[[129  99]
 [148 133]]
|
[[148 129]
 [133  99]]

[[121 123 144 142 133 122 143 143]
 [141 126 132 131 133 125 130 125]
 [157 132 108 111 139 135 107 119]
 [123 126 143 141 128 125 144 134]
 [142 125 128 129 137 126 126 130]
 [128 126 138 138 129 125 140 132]
 [106 136 142 139 119 135 148 133]
 [131 124 139 138 133 123 137 134]]
|
[[131 106 128 142 123 157 141 121]
 [124 136 126 125 126 132 126 123]
 [139 142 138 128 143 108 132 144]
 [138 139 138 129 141 111 131 142]
 [133 119 129 137 128 139 133 133]
 [123 135 125 126 125 135 125 122]
 [137 148 140 126 144 107 130 143]
 [134 133 132 130 134 119 125 143]]

[[126 118 128 131]
 [122 119 129 130]
 [126 123 128 127]
 [118 117 129 129]
 [134 122 129 129]
 [107 109 128 135]
 [105 105 127 137]
 [134 120 129 128]
 [129 112 127 133]
 [111 110 130 131]
 [125 118 128 131]
 [133 121 129 128]]
|
[[133 125 111 129 134 105 107 134 118 126 122 126]
 [121 118 110 112 120 105 109 122 117 123 119 118]
 [129 128 130 127 129 127 128 129 129 128 129 128]
 [128 131 131 133 128 137 135 129 129 127 130 131]]

[[115 106 103 124 121 110 150 127 125 107]
 [126 129 124 117 139 148 120 118 105 147]
 [149 118 109 123 114 153 149 136 122 148]
 [111 111 121 137 154 149 146 129 129 127]
 [151 112 145 151 122 105 150 105 136 153]
 [150 148 152 150 116 106 134 140 130 111]
 [125 115 115 134 116 114 102 148 119 148]
 [146 149 114 146 153 107 121 138 153 121]]
|
[[146 125 150 151 111 149 126 115]
 [149 115 148 112 111 118 129 106]
 [114 115 152 145 121 109 124 103]
 [146 134 150 151 137 123 117 124]
 [153 116 116 122 154 114 139 121]
 [107 114 106 105 149 153 148 110]
 [121 102 134 150 146 149 120 150]
 [138 148 140 105 129 136 118 127]
 [153 119 130 136 129 122 105 125]
 [121 148 111 153 127 148 147 107]]

[[139 145 142 138 140 137 155 133 143 133 139 147 134 139]
 [137 143 139 139 151 138 141 143 152 134 140 141 133 133]
 [140 138 144 153 139 143 141 150 147 135 145 146 139 144]
 [147 144 143 140 147 142 139 139 149 141 135 143 142 145]]
|
[[147 140 137 139]
 [144 138 143 145]
 [143 144 139 142]
 [140 153 139 138]
 [147 139 151 140]
 [142 143 138 137]
 [139 141 141 155]
 [139 150 143 133]
 [149 147 152 143]
 [141 135 134 133]
 [135 145 140 139]
 [143 146 141 147]
 [142 139 133 134]
 [145 144 133 139]]

[[130 125 115 127 139 101 138 117 136 141]
 [143 116 123 120 125 133 142 128 131 135]
 [126 132 140 129 116 155 118 140 120 115]]
|
[[126 143 130]
 [132 116 125]
 [140 123 115]
 [129 120 127]
 [116 125 139]
 [155 133 101]
 [118 142 138]
 [140 128 117]
 [120 131 136]
 [115 135 141]]
---
[[131 129 132 132 132 130 129 132 132 131 129 128 132 131]
 [144 126 117 119 131 145 142 122 130 148 126 118 122 134]
 [128 137 155 151 112 134 137 149 111 127 148 153 140 107]
 [123 120 135 134 141 120 119 127 143 123 115 112 122 139]]
|
[[144 126 117 119 131 145 142 122 130 148 126 118 122 134]
 [131 129 132 132 132 130 129 132 132 131 129 128 132 131]
 [128 137 155 151 112 134 137 149 111 127 148 153 140 107]
 [123 120 135 134 141 120 119 127 143 123 115 112 122 139]]

[[128 125 127 152 123]
 [120 129 136 119 130]
 [152 136 132 135 128]
 [104 136 129 106 126]]
|
[[152 136 132 135 128]
 [128 125 127 152 123]
 [120 129 136 119 130]
 [104 136 129 106 126]]

[[121 124 143 117 156 129]
 [145 113 144 122 154 134]]
|
[[145 113 144 122 154 134]
 [121 124 143 117 156 129]]

[[148 139 100 101 119 139 101 111 113 112 124 111]
 [145 135 127 128 131 127 136 113 116 108 137 115]
 [155 115 134 137 156 112 125 153 156 143 103 140]
 [103 149 108 105 123 151 124 119 136 151 151 148]]
|
[[155 115 134 137 156 112 125 153 156 143 103 140]
 [148 139 100 101 119 139 101 111 113 112 124 111]
 [145 135 127 128 131 127 136 113 116 108 137 115]
 [103 149 108 105 123 151 124 119 136 151 151 148]]

[[139 129 105]
 [140 131 107]]
|
[[140 131 107]
 [139 129 105]]

[[122 127 122 119 121 119 120 130 129 117 124]
 [132 137 117 123 125 111 113 117 133 112 151]
 [120 134 127 123 132 126 132 129 125 121 145]
 [139 128 114 131 127 131 128 126 120 135 114]
 [107 111 130 135 109 129 132 146 121 126 131]
 [142 131 134 133 124 148 122 112 135 137 123]
 [146 148 124 133 140 119 120 126 131 131 107]]
|
[[146 148 124 133 140 119 120 126 131 131 107]
 [142 131 134 133 124 148 122 112 135 137 123]
 [139 128 114 131 127 131 128 126 120 135 114]
 [132 137 117 123 125 111 113 117 133 112 151]
 [122 127 122 119 121 119 120 130 129 117 124]
 [120 134 127 123 132 126 132 129 125 121 145]
 [107 111 130 135 109 129 132 146 121 126 131]]
---
[[128 125 126 131 128 125 122 129 130 127]
 [126 119 123 137 128 119 112 131 134 124]
 [122 130 125 106 143 124 136 129 134 116]
 [128 126 127 131 128 126 124 129 130 127]
 [127 123 125 133 128 123 119 130 131 126]
 [124 129 126 116 136 125 133 128 132 121]]
|
[[122 130 125 106 143 124 136 129 134 116]
 [124 129 126 116 136 125 133 128 132 121]
 [128 126 127 131 128 126 124 129 130 127]
 [128 125 126 131 128 125 122 129 130 127]
 [127 123 125 133 128 123 119 130 131 126]
 [126 119 123 137 128 119 112 131 134 124]]

[[144 124 136 137 124]
 [119 138 123 109 142]
 [128 139 127 114 141]
 [116 137 121 110 141]
 [113 135 121 109 139]
 [149 120 135 147 121]
 [124 140 125 111 143]]
|
[[124 140 125 111 143]
 [128 139 127 114 141]
 [119 138 123 109 142]
 [116 137 121 110 141]
 [113 135 121 109 139]
 [144 124 136 137 124]
 [149 120 135 147 121]]

[[132 103 122 124]
 [131 106 128 119]
 [129 121 138 110]
 [130 114 114 139]
 [131 119 111 145]
 [122 149 135 130]]
|
[[122 149 135 130]
 [129 121 138 110]
 [131 119 111 145]
 [130 114 114 139]
 [131 106 128 119]
 [132 103 122 124]]

[[123 128 129 138 153 148 146 138 148 143 124 144 155 132]
 [140 148 149 134 130 121 133 139 118 130 146 122 120 136]]
|
[[140 148 149 134 130 121 133 139 118 130 146 122 120 136]
 [123 128 129 138 153 148 146 138 148 143 124 144 155 132]]

[[133 123 128 132 131 120 124]
 [132 133 128 131 136 124 122]
 [128 137 132 141 153 114 115]
 [126 129 129 135 144 129 113]
 [109 132 131 132 132 127 136]
 [117 125 127 126 125 134 131]
 [124 131 129 125 116 119 147]
 [119 107 128 126 119 146 126]]
|
[[128 137 132 141 153 114 115]
 [132 133 128 131 136 124 122]
 [109 132 131 132 132 127 136]
 [124 131 129 125 116 119 147]
 [126 129 129 135 144 129 113]
 [117 125 127 126 125 134 131]
 [133 123 128 132 131 120 124]
 [119 107 128 126 119 146 126]]

[[114 119 104 147 137 120 135 135 121 127 135]
 [129 124 128 110 150 119 117 134 134 149 144]
 [131 122 106 125 138 136 151 117 131 132 134]]
|
[[129 124 128 110 150 119 117 134 134 149 144]
 [131 122 106 125 138 136 151 117 131 132 134]
 [114 119 104 147 137 120 135 135 121 127 135]]

[[125 108 150 113]
 [134 120 137 118]
 [133 106 137 114]]
|
[[134 120 137 118]
 [125 108 150 113]
 [133 106 137 114]]

[[147 150]
 [152 139]
 [151 118]
 [137 114]
 [115 116]
 [141 149]]
|
[[147 150]
 [141 149]
 [152 139]
 [151 118]
 [115 116]
 [137 114]]
---
[[145 116 113]
 [136 124 106]]
|
[[145 116]
 [136 124]]

[[139 121 107 115 138]
 [118 104 119 143 133]]
|
[[139 121]
 [118 104]]

[[135 123 153 132]
 [117 121 141 116]
 [143 125 127 142]
 [115 112 130 120]
 [134 121 142 129]]
|
[[135 123]
 [117 121]]

[[128 113 118 128]
 [145 103 124 138]
 [142 117 106 135]
 [108 119 111 116]
 [150 126 129 141]]
|
[[128 113]
 [145 103]]

[[144 142 152 128]
 [149 142 108 122]]
|
[[144 142]
 [149 142]]

[[131 158]
 [143 107]
 [121 146]
 [107 150]]
|
[[131 158]
 [143 107]]

[[127 133 152 129]
 [127 128 134 137]
 [126 132 140 131]
 [120 136 136 144]
 [125 120 121 126]]
|
[[127 133]
 [127 128]]

[[140 122 117]
 [127 141 116]
 [124 122 149]
 [135 127 130]]
|
[[140 122]
 [127 141]]
